Here are some points, one per row:
[ 1.0 -0.5 -0.8  2.3 -0.3 -0.2 -0.6 -1.2 -1.1  1.0  1.2  0.9 -1.7  0.3 -0.9  1.0  0.1  0.8  1.0  0.6  2.2 -1.4 -1.2 -1.2]
[-0.2 -2.4  0.4  0.3  1.6  1.0 -0.7 -0.7  0.5 -0.2  0.8  0.5  1.5 -1.8 -1.3  0.7 -0.8  0.3  2.3 -0.8 -1.4 -0.4  0.1  1.4]
[-0.4  1.3 -0.4  1.4  1.2  0.2  0.5  0.7 -0.2 -0.2  0.5  0.8 -0.5 -0.2 -1.4 -0.5  2.0 -1.2 -0.5 -0.4  0.5  1.7  0.2  1.2]
[-1.1 -0.6 -0.5  0.3 -0.2 -0.3  0.2 -0.8 -0.4  0.0  0.8  0.1 -0.1  1.8 -0.9  0.6 -2.4  0.9  2.2 -0.5 -1.4  0.5  1.8  0.3]
[-1.1  0.6 -1.0  0.0  0.7 -0.5  0.2  1.1 -1.7  0.2 -0.6 -0.3  1.2 -0.1 -0.9 -0.4 -1.2 -0.8  0.1 -0.5  0.2 -0.9  1.9 -0.5]
[ 0.6 -0.8  0.9  0.1  0.8  1.5  2.4 -0.2  1.7 -1.3 -0.2 -1.1  0.6  1.2  0.1  0.1 -0.6 -0.8 -0.9  0.2  0.0 -1.6  0.0  1.5]
[ 1.6 -1.4 -1.8 -0.7 -0.3 -0.5  1.6  0.7 -1.1 -0.4 -0.3  0.2  0.9 -0.5 -0.7 -0.9 -2.0  0.8  1.0  0.2  0.2  0.5 -0.7 -0.3]
[ 1.6  1.5  0.7 -0.1 -0.5 -0.3 -0.3 -0.6  2.4  0.8  1.1 -0.8  0.1 -0.5 -2.3 -1.6 -1.6  0.7 -1.1  0.4  1.8  1.3  1.4  0.2]
[-0.3  0.7 -1.6  1.0 -0.1  0.4 -0.8  1.2  0.4 -0.4  0.9 -1.4  0.8  0.2 -0.4  0.3 -0.6 -0.4  1.5  0.0  0.2 -0.3 -0.1  0.9]
[ 1.0 -0.8 -0.4  0.0  0.9 -1.2 -0.9 -0.7 -0.1 -0.4  0.7 -1.4 -1.2 -1.0  0.0 -1.5 -0.7 -1.2  0.6  0.3 -1.5  0.5  0.4  1.3]
[-0.7 -1.6  1.1 -0.7  1.0 -1.7 -0.7  0.1 -0.5 -1.3 -0.3  0.1  1.3  0.3 -2.5  0.7  1.3 -0.3 -0.8 -0.6  0.1  1.2  0.0 -1.6]
[ 1.3  0.7  0.5 -0.2 -0.7  1.9 -0.7  1.2 -1.5 -1.2 -0.3  1.0  0.4  0.0 -0.5 -0.6  0.9  0.6  0.0 -1.4  0.4 -1.3  0.3  0.6]
[-0.5  0.3  0.7 -0.1  1.6  0.7  0.7 -0.2  0.0 -0.1 -1.0  0.6  0.0  1.1  0.4 -0.4  0.4  1.5  1.1  1.7  0.0  0.1 -0.6 -0.1]
[ 0.2 -0.5 -0.4  2.6 -1.4 -0.9  0.5 -1.1 -0.8 -0.3 -0.3 -1.4 -0.5  0.1  0.2 -1.5  0.3 -0.4 -1.3 -0.2  0.1  0.4 -1.1 -0.4]
[ 0.0 -1.0 -1.7 -2.1 -0.1  0.5 -0.4  1.2  1.6 -0.4  1.0  0.2 -0.2 -0.3  0.5  0.8  0.0  0.0 -1.0  0.7  0.8 -0.3 -0.4 -0.1]
[ 1.2 -0.6  0.7 -0.7 -1.4 -1.8  0.4 -0.2  1.0 -0.1 -0.8 -0.9 -0.6  0.5 -0.3 -0.1  0.6  0.6 -0.1 -1.0  0.5 -2.5 -1.4  1.6]
[-1.6 -0.3  0.5 -1.9  0.5  1.5  0.3 -2.3 -0.8 -2.1  0.1 -1.0 -0.4 -0.9  0.4  0.8 -0.2 -1.0 -0.5  1.0  0.2  0.1  0.6  0.7]
[-0.3  0.2 -1.0  0.4  0.2  1.5  1.1 -1.0  0.6  0.5 -1.7  0.3 -0.6 -0.9  0.7  1.1  0.1  1.0 -1.4  0.2 -2.5  2.0 -1.8 -1.8]
[-1.7  0.9 -1.1 -0.5 -0.5 -0.7  0.2 -0.5  1.3 -1.4 -1.2  1.0 -0.7  0.7 -0.6 -0.9 -0.3 -0.9  0.0  1.9 -1.5 -0.7 -1.2 -0.7]
[ 1.5 -0.3  2.1  2.0  0.0  0.5 -0.7 -0.9  0.2 -0.6  0.6 -0.3  0.4  0.7  0.8 -0.2  1.7 -0.5  2.5  1.2  0.5  1.0 -0.4 -0.5]
[ 0.3  1.3  1.2 -0.8  1.7 -1.3  0.7  0.5 -1.3  1.5  0.4 -1.6 -2.1 -0.5  1.1  1.2 -0.8  2.1 -0.4 -0.4 -0.6  0.9 -1.5  1.8]
[-0.9 -0.3  1.3 -1.6 -1.3  0.4 -0.6  0.6  0.9  1.6  2.1 -0.3  0.2  0.3  0.2 -1.3 -0.8 -0.9 -0.3  0.8  1.0  1.1 -1.6  0.6]
[ 1.6 -0.9 -1.1 -1.1 -0.3 -1.3 -0.4 -0.3 -0.6  1.0 -0.6 -0.6  1.4  0.8  0.6 -0.8  1.3  1.0 -0.3  1.1 -1.0  0.5  0.6 -0.7]
[ 0.4 -0.4 -0.2  0.1 -0.7  0.2  0.9  1.0  0.2 -0.6 -0.6 -0.2  1.4  0.0  2.8 -1.3 -0.2 -1.1  0.8  0.0 -0.5  0.1 -0.3  0.4]
[-0.3  0.6 -0.3  0.2 -0.2  0.0  0.1 -1.9  0.5  0.5 -0.6 -0.2  2.1  0.3 -0.2 -1.6  1.5  2.4  0.3 -1.8  0.6 -0.1 -0.8  0.8]
[-0.9  0.5  1.4  0.1  0.1 -0.5  0.6 -0.7  0.0  0.1 -0.9 -0.4  0.1 -1.4  0.0 -0.6 -1.2  1.5  0.6  0.7  1.2 -0.7  1.2 -1.5]
[-1.4 -1.8  0.3  0.1  0.3 -0.6  0.5  1.3  0.6  1.7  0.2  1.8 -0.8 -0.5  0.4  1.0 -0.2 -0.1  0.5 -0.5  0.5  1.2 -1.2 -1.1]
[ 0.4 -0.6  1.7  0.5 -0.5 -2.4  0.5 -0.3 -0.6 -2.1  1.0  1.2  1.3 -0.5 -0.3  0.8 -0.5 -0.1 -1.7 -0.3 -0.9 -0.4 -0.2 -0.7]
[-0.4  0.1  0.6 -0.4  1.4  0.1 -0.4  1.5  1.1 -0.1  0.5 -1.5 -0.3  0.2  0.7 -1.2  1.9  0.9  1.2 -0.1  0.2  1.2  0.1 -0.4]
[ 0.7 -0.7 -0.1  1.1  2.8  0.9  0.2  0.0 -0.5  2.7 -1.2 -0.9 -0.1  0.5 -0.6 -0.9 -0.7 -2.8 -1.7 -1.1 -0.5 -0.4 -0.1 -1.4]
[ 1.1  0.5  0.2  0.1 -0.3 -1.0  0.3  0.6 -0.7  0.3  1.2 -0.2  1.7  0.4  1.0  1.9 -0.2  0.3 -0.4 -0.3 -0.7  1.4  1.2  0.6]
[ 0.3  0.4 -0.2  0.7 -1.5  0.1 -1.6 -1.2 -0.8  0.3 -1.6 -0.3 -1.3 -0.6  0.5  0.6 -0.8 -1.5 -0.7  0.8  0.2  1.6  0.8  1.5]
[-2.3  0.8 -0.3  1.0 -0.5  0.2 -0.7 -1.2 -0.7  1.4  1.8  1.9  1.4 -2.4  1.4 -1.8 -0.5  0.0 -0.8 -0.1 -1.2 -1.0 -0.8  0.5]
[-2.6  0.4 -0.2 -0.4 -2.0 -0.7  0.4  0.8  0.3  1.0  0.0 -0.6 -0.2  1.5 -0.5  0.0  0.8  0.0 -0.2  0.0 -0.9 -0.4  1.7  0.6]
[-1.0 -0.9  0.5  0.3  0.4 -0.6  0.8 -0.5  0.9 -0.9 -0.9  0.7 -1.4  0.2  2.5  0.7 -0.1  0.2  0.0 -3.2  2.1  0.1  1.5  0.2]
[ 1.2 -0.2 -0.7 -0.2  0.2  0.1 -0.9  0.8 -0.4 -1.0 -0.2  1.9  0.1  0.7  1.5  0.2 -1.1  1.0 -0.5  1.3  0.9  0.3  0.0  0.0]
[ 0.0  0.6 -0.9 -0.6  0.6 -1.6  1.8  0.3 -0.6 -0.8  0.8  0.5 -2.0 -1.8 -0.4 -1.1  1.8 -1.4  0.1  0.4  0.2 -0.7  0.4  0.1]
[ 1.9 -1.3  0.0 -0.5 -0.6  2.2 -0.1 -1.3 -0.4  0.4  2.5  1.4 -2.1  0.6  0.1 -0.6  0.7  0.5 -1.2 -0.5 -1.1 -0.3  2.1 -0.5]
[-0.5  0.1  0.1  0.3  1.1 -0.2 -1.3 -0.7 -0.3  0.4 -1.9  1.2  0.7  1.4  0.9  0.0  0.5  0.8 -1.6  1.6  0.9  0.7  1.3  1.5]
[ 0.5 -0.7 -0.5  0.2 -0.8  1.1 -0.2  1.1 -0.1  0.2 -1.9  1.1 -0.1 -1.2 -0.8  0.0 -0.4  0.7  0.9  0.3  0.6  0.3  0.5  0.1]
[ 1.2  0.5  2.2 -0.7 -1.1 -1.0 -1.1 -0.1  1.4  1.6 -1.6  0.6 -0.8 -2.0  0.1  1.0  0.4 -0.9  1.4  0.0 -1.6 -1.2  2.0 -1.9]
[-1.3 -0.7  0.6  0.5  0.2  1.1 -2.5  1.9 -0.2 -2.0 -1.4 -1.3 -1.5 -1.7 -1.2 -0.5 -0.2  1.4 -1.5 -0.2 -0.4 -0.4 -0.9 -0.1]
[-0.3 -0.6  0.2 -2.5 -1.7  1.1  0.2  0.1 -3.1  0.7  0.7 -0.7  0.8 -0.1 -0.5  0.5  0.9  0.2  0.6 -1.1  0.4  1.3 -0.5 -0.9]
There is one direction along which these points spread out most. Where along it does each point below lie, from 0 to 99? The average is 50, and the first point in the table lies past the average. One standard deviation of the points above along it is 16.
[-0.4  0.6  1.3  1.3 -0.1  0.0  1.0  1.7 -0.4 -0.6  0.4  1.1  0.1  0.0 -0.5  0.2 -2.1 -0.7  0.1  0.4  1.1 -0.1 -0.4  0.0] 51
[-0.4 -0.4 -1.7  0.2  0.4 -0.7  0.1  0.0  0.2 -1.0  1.1 -0.4 -1.6  0.9  0.9 -1.6  0.7 -0.3  0.4 -0.2  0.3  0.4  1.2 -1.3] 46
[ 0.4  0.8  1.3  0.1 -0.8  1.2  1.8  0.9 -2.1  1.1 -0.5 -0.2 -0.5  1.6 -0.5 -0.6  0.0  0.2  0.6  0.3 -1.2 -1.2  0.4  0.5] 58
[-0.9  2.1 -1.1  0.2 -1.2  0.5  0.6 -1.0 -0.7 -1.0 -0.2 -0.8 -0.4  0.7 -0.7  1.8 -0.1 -0.4  1.3 -0.6  0.2  1.5 -1.3 -0.8] 48
[ 0.3 -0.2 -0.5  0.7 -0.6 -0.4 -2.2  1.0  1.2  0.1 -0.1  0.4 -0.4  1.8  0.5  0.3 -0.1 -0.2 -0.4 -2.0 -1.0  0.0 -1.0  1.0] 50
[ 0.7  2.0  0.6  1.0 -0.7  1.0  0.7  1.7  1.3 -0.9  1.3 -0.3  0.6 -0.7  0.6  0.8  0.5  0.1 -0.2  0.3 -1.0  0.1  0.2 -1.5] 50
[-0.2 -0.5  0.6 -0.7 -0.3  0.3  0.3 -0.6  1.1  0.4 -0.1  1.3 -0.4  2.1 -1.7  0.3  0.0 -0.4 -0.5  0.5 -0.6 -0.1 -1.0  0.0] 46
[ 0.7  2.7 -0.7 -1.9  2.0 -0.1 -1.7 -1.2  0.2 -0.5  0.1  0.0  0.4  1.2  0.9  0.1 -1.2 -0.2  0.0 -1.8  0.1 -1.4 -0.9 -1.6] 49
[ 1.0  1.7 -1.5 -0.8  0.9 -0.5  1.2  0.0  0.6  0.4 -0.4  1.9  0.2 -1.5 -0.7  1.5  1.9  0.0  0.4  0.3 -0.2 -0.3 -0.2  2.1] 48
[-0.8 -0.9 -1.8  1.7  0.4  0.7  0.7  0.0  0.8  1.0  0.8 -2.2  1.0 -0.4  0.2  2.3  0.8  1.3 -1.5  1.0  0.7 -1.8  1.0 -0.8] 48
[ 0.4 -0.3  0.3 -0.6 -0.9  0.6  0.3 -1.3  1.4  0.5 -1.3 -0.6  0.9 -0.9  0.4  0.2  0.0 -1.9  0.4 -0.6  1.9  0.1 -0.4  0.2] 48
[-0.7  0.1  0.3 -0.6  0.6 -0.8 -2.2  0.3 -0.5  0.5  0.2 -0.8  0.7  0.4  0.9  1.0  0.7 -1.6 -0.3  1.9  0.9 -2.0 -0.9  0.5] 41
